One hidden turn or mirror swaps the rows below in pairs. Which row is each named row swapped with?
The rows were stretched afterwards, more along some directions than others.
q_725: [-15  11   8   9  18  -5 -12  -3  -6   0  -1 -18  -1   6  -3 -12   4  -4
  12   1  -1   4  -4   4   8]
q_893: [ -9  -2   5  -6  17 -10 -12 -14   1   8   4 -16   1   2  -2  -1  21  -5
  -7  -1   3  -5  10   1   0]
q_949: [  1  -1   8 -14  16  -8 -13 -22   1  -5  13 -14 -11   4  -6 -12   2   4
  -7   3  -2  -1  -8   7   9]
q_458: [  1  -9   8 -18   5 -14  -4 -16  14  -7   4 -11 -14   2  -5   0   3   1
  -2  -3  -2  -4  -1   2  -3]
q_615: [ -5   0   3 -10  12 -13  -9  -9   7  -7   6 -16  -9   0  -2  -2   1  14
   2   2  -2   8   2  -8   6]
q_735: [-17   9  10   8  22  -8  -9  -2  -5  -4   0 -15  -1   5  -3 -14   5  -6
   9   1  -1   4  -5   3  10]
q_843: [-10  13   5  -4  15 -17 -14  -7   3  -6   6 -14  -6  12  -6 -16  12  -5
  -8   1   1   8  -6   0  16]
q_414: [-6  4  5  0  5 -9 -6 -2 -6 -3  2 -9  0  1 -7  3 -6 -6 11  0 -3  2  2 -2
 -5]
q_500: [-15   4   5   8  17  -5  -6   2  -1  -7   0 -17  -1   5  -4  -6   0  -4
  13   1   3   2  -3   0  10]
q_914: [ -3   1   1   1  14  -8 -14  -7  -1  10   1 -20   4  11   1   3   0 -20
 -15   1   5   3  -9   2  -8]
q_44: [  0  -4   9 -15  18 -12 -15 -24  -2  -3  15 -15 -12   8  -8 -13   3  -5
  -6  -1  -5  -3  -5   3   7]
q_733: [-10   6   4   3   9  -7 -13  -6  -5   0   4  -9   2   2  -5   3  -6  -6
  11   5  -3   7  -4   3 -11]
q_413: [-10  -4   4 -11  25  -2 -13 -12  -1   9   1 -11  -5   9   5  -7  17 -14
  -9 -10   2   7  -2  -3  -6]
q_447: [  1  -1   7  -7   9   2  -7 -12   3  -6  10 -11  -1   1  -6 -13   3   0
  -8   5   9   6  -8  10   2]
q_606: [  4  -8   5 -17   8  -3  -6  -1 -12   8   7 -16   4   8  -3   3   5 -10
   1  -9  -1  -8  -6  -5  -7]
q_549: [  9  -3   0 -11  -1   0 -13 -13  11   0  14  -5   3  -1  -5  -1   7   1
   2  -7   6   1 -12   9   0]
q_954: [ -8  -5   3  -4  18  -6 -12  -9  -3  13   3 -15   2   0   1   0  20 -13
 -12   0   2  -2   1   7  -9]
q_222: [ -9  -6   5  -6  18 -10 -15 -12   0   6   5 -20   3   1  -4  -2  22 -13
  -8   2   7  -2   2   5  -7]
q_518: [-10  12   6  -6  18 -12 -12  -8  -2  -6   9 -14  -8   8  -4 -17  11  -4
  -8   2   4   8  -2   6  20]
q_583: [  1 -15  -1 -21  18  -9 -15 -19   9  -4  16 -23  -4   9  -5  -8  11 -13
  -2  -7   6  -8  -7  -1   1]
q_446: [  2  10  -1  -6  21   2 -24 -12  -2  14   9 -10  -1   2   8 -12  18 -16
 -10   2   3   9  -6   0 -12]
q_117: [  0  -1   4 -15  10  -8 -13 -14   4 -14  17  -9  -2   5  -3 -13   8  -5
  -3  -1   4   1  -5  -4   6]
q_993: [  2  -3   8 -16  11  -4  -7   0  -9   6   6 -16   0   6   1  -1  10  -3
   2  -6   1  -3  -6  -5  -5]
q_423: [ -4   1  -2   2  13  -9 -14 -10  -2  13  -1 -14   5  15   2   7   0 -22
 -16  -7   4   1  -4  -3 -12]
q_335: [ -1  -4   7 -15  10  -8  -6 -10   8 -14  14  -9   0   2  -3 -14   9  -3
   0  -1   6  -3  -3  -4   7]
q_401: [-17   7   5   9  22  -6 -12 -10 -10   7  -5  -6   6  12  -5   7   1  -9
  -9  -6  -6   4   7  -8 -13]
q_462: [-14   0  12 -14  28 -12 -14  -6   5   3  -5 -14  -5   7   0 -12  24  -7
  -6  -3  -1   6  -3  -4  -3]
q_426: [-19  12   5  15  16 -11 -18 -18 -14  10  -3  -7   9  17  -6   4   8 -10
  -9  -7  -7   4  10  -7  -5]
q_996: [  5   4  -1 -14  21  -3 -22 -11  -1  12  15 -13  -4   1   9 -16  19 -15
 -11   1   1   7 -14   2  -9]
q_403: [-13   5   7  -3  24 -12 -12 -10 -14  11  -4 -16   0  15  -2  -8  13  -6
   4  -6   0   2  -6  -5  -1]
q_974: [ -8   6   4   0   7 -15  -9  -6  -2  -5   6 -12   1   2  -8  -3  -4  -1
  11   1  -3   4  -2   3   1]
q_878: [  2  -1   1 -12  23  -2 -18  -6  -2  12  15 -14  -3   0   7 -13  20 -17
 -13   3   4   7  -9   3 -10]
q_987: [  3  -3   6 -13  16 -12 -13 -31  -3  -1  13 -13 -12  10  -8 -12   3   0
  -7   0  -3   0   0   4   6]
q_934: [ -3   1   0  -3  12 -16 -11  -5   1  -3   7 -16  -2   7 -10  -9  13  -4
  -3   3   8   5 -13   8  -4]
q_67: [ -9  -1  13 -13  24  -5 -17  -7   2   7  -4  -9  -3   9   3  -7  20 -10
  -8  -6   2   7  -6  -6  -9]
q_28: [  2   5  -1 -10  15 -20 -16 -10   6  -2  11 -15 -10  10  -4 -16  18   3
  -4   3   5   9 -12   4  -4]
q_580: [-18  10   6  11  21 -15 -18 -21 -10   6   1  -7   5  17  -4   0   8  -6
  -9  -4  -3   5   6  -6 -12]
q_969: [  1  -8   4 -15   8  -2  -3   0 -12   5   5 -14   3   9   0   5   3  -3
   3  -9   0  -6  -3  -9  -2]
q_239: [  0  -3  -1  -3  15  -7 -12  -9   2   9   2 -21   4   8   1   5   1 -17
 -14   0   6   0  -4  -1 -10]
q_816: [-14   9   5  -2  22 -17 -13  -6  -5  -3   7 -15  -5  11  -3 -14  11 -12
  -9   2   2   8  -3   3  17]
q_166: [-14   3   8 -12  22 -17 -12 -18 -13   6   4 -17  -6  15  -4 -14  16   3
   5  -1  -4   3 -10   1   3]
q_688: [  0  -1   4 -13   8  -5 -14 -21   6 -11  17  -5   0   7  -2  -7   4   0
  -2  -4   5   2  -4  -6   3]
q_561: [  9  -1   1 -17   3  -1 -15 -17   5   2  17  -5  -6   4  -1  -8  15   1
  -3 -11   3   2 -14   6   7]
q_380: [ -3   1  13  -5   9  -4 -11 -10   2  -9   9 -11  -2   2  -9 -13   8   3
  -7   8   6   5 -11  10   4]
q_399: [-12  13   6  -2  16 -15 -14  -7  -4  -2   6 -15  -6   9  -3 -14  12  -6
  -9   3   1   8  -5   5  17]
q_982: [-13  -8   8   0  10  -6  -9 -21   0   4  12  -8   3  13 -12  -1  13 -10
  -3 -13   0  -5   7 -11   4]
q_223: [ -1   7  -4  -9  15 -16 -20 -14   4  -2  12 -16  -4   9  -9 -15  15   0
  -4   3   1  10 -12   7  -5]
q_786: [-14   3   9   5  22  -4  -6  -2  -5  -4  -1 -16  -2   3  -4  -6  -1  -4
   8  -1  -2   3  -1   4   6]
q_389: [-15 -10  11  -3  11  -8  -3 -18   0   4   8 -12   4   9 -13   0  17  -6
   1 -11  -1  -9   6  -9   4]
q_194: [ -1  12  -3   1   9 -12 -22 -15   0   3   8 -15  -1  14  -5 -13  13  -4
  -6   1   5  10 -14   7  -2]
q_168: [ -1  -3   7 -16  11  -7 -12 -16   5 -12  17 -10  -1   4   0 -12   8  -1
  -2  -3   3   1  -5  -5   6]
q_275: [-10  -1   2  -7  18  -3 -14 -13  -8   8   8 -16 -12  15   1  -3   6  -1
  -4 -11   6   2  -1  -7   2]
q_491: [  5  -7  11 -21   4 -16 -11 -20  17 -13   6 -13 -12   5  -7   0   3   9
   1  -2   1  -3   0  -6  -1]
q_407: [  3  -4   6 -13  17 -11 -15 -27  -2   3  14 -10 -14   8  -6 -10   4  -5
  -9  -1  -3  -1  -4   4   3]
q_915: [-13  -1   9 -12  19 -11  -7  -8 -14   6   1 -19   0  12  -9 -13  13  -6
   5  -4  -3  -5  -9  -1  -1]
q_52: [ -2   0  10  -7   8  -4 -10 -18   0  -9   9 -11  -1   1  -6 -10   6   2
  -8   5   7   4  -7  11   3]
q_105: [-20   6   7  13  17 -11 -11  -7 -13   5  -6  -6  11   9  -7  10   6  -9
  -6  -4  -1   2   7  -6 -10]
q_970: [  6   6  -1 -11  20  -2 -21 -12   1  14  12  -8  -5  -1   7 -13  18 -15
 -12   3   1   9 -11   1 -11]
q_141: [ -8 -12  10   0  11  -7  -9 -17   5   4   5 -13   4   7  -9   7  10 -11
  -1  -9  -1  -6   3 -11  -5]
q_324: [  0 -15  -4 -21  18 -13 -14 -22  11  -4  16 -21  -5   9  -7  -7  14 -10
  -1  -5   5  -5  -4  -3   1]
q_554: [  0 -18   0 -20  17  -6  -8 -11   7  -2  11 -19   1   7  -8  -3   8 -16
  -2  -8   6 -11  -2  -3  -3]
q_326: [-16   4   7  -6  21 -11 -12 -11 -14  10   2 -19   2  17  -6  -8  12  -8
   3  -8  -2  -1  -7  -5  -1]
q_787: [  2  -9  10 -16   4 -10  -5 -12   9  -6   3  -9  -9   4  -4   2  -2  -4
  -5  -4   1  -3  -2   1 -11]
q_912: [  2   1  -2  -4  11  -8 -13  -8   1   7   3 -19   3  10   1   3  -2 -18
 -14   1   6   1 -12   1  -8]
q_777: [  0 -14  -2 -16  20 -11 -16 -19   5   0  12 -21  -1  11  -4  -5  11 -17
  -6  -6   6  -7  -7  -3  -4]
q_572: [ -2  -2   8 -12   9  -3  -8  -4 -18   9   4 -15   3   9  -2   0   4  -4
   4  -8  -5  -4  -1  -6  -2]
q_629: [ 10  -1  -4 -14  -1  -4 -17 -22  14   2  15  -8   0   4  -4  -4  12   5
  -1  -9   4  -1 -11   3   3]
q_274: [ -9   5   7   3  11 -11 -10   0  -6   0   2  -8   5  -1  -5  -3  -1  -8
  10   4  -2   3  -1   4  -8]

q_549 is swapped with q_389
q_606 is swapped with q_735
q_462 is swapped with q_787
q_275 is swapped with q_615
q_335 is swapped with q_554
q_491 is swapped with q_413
q_629 is swapped with q_982
q_733 is swapped with q_166
q_500 is swapped with q_969
q_67 is swapped with q_458

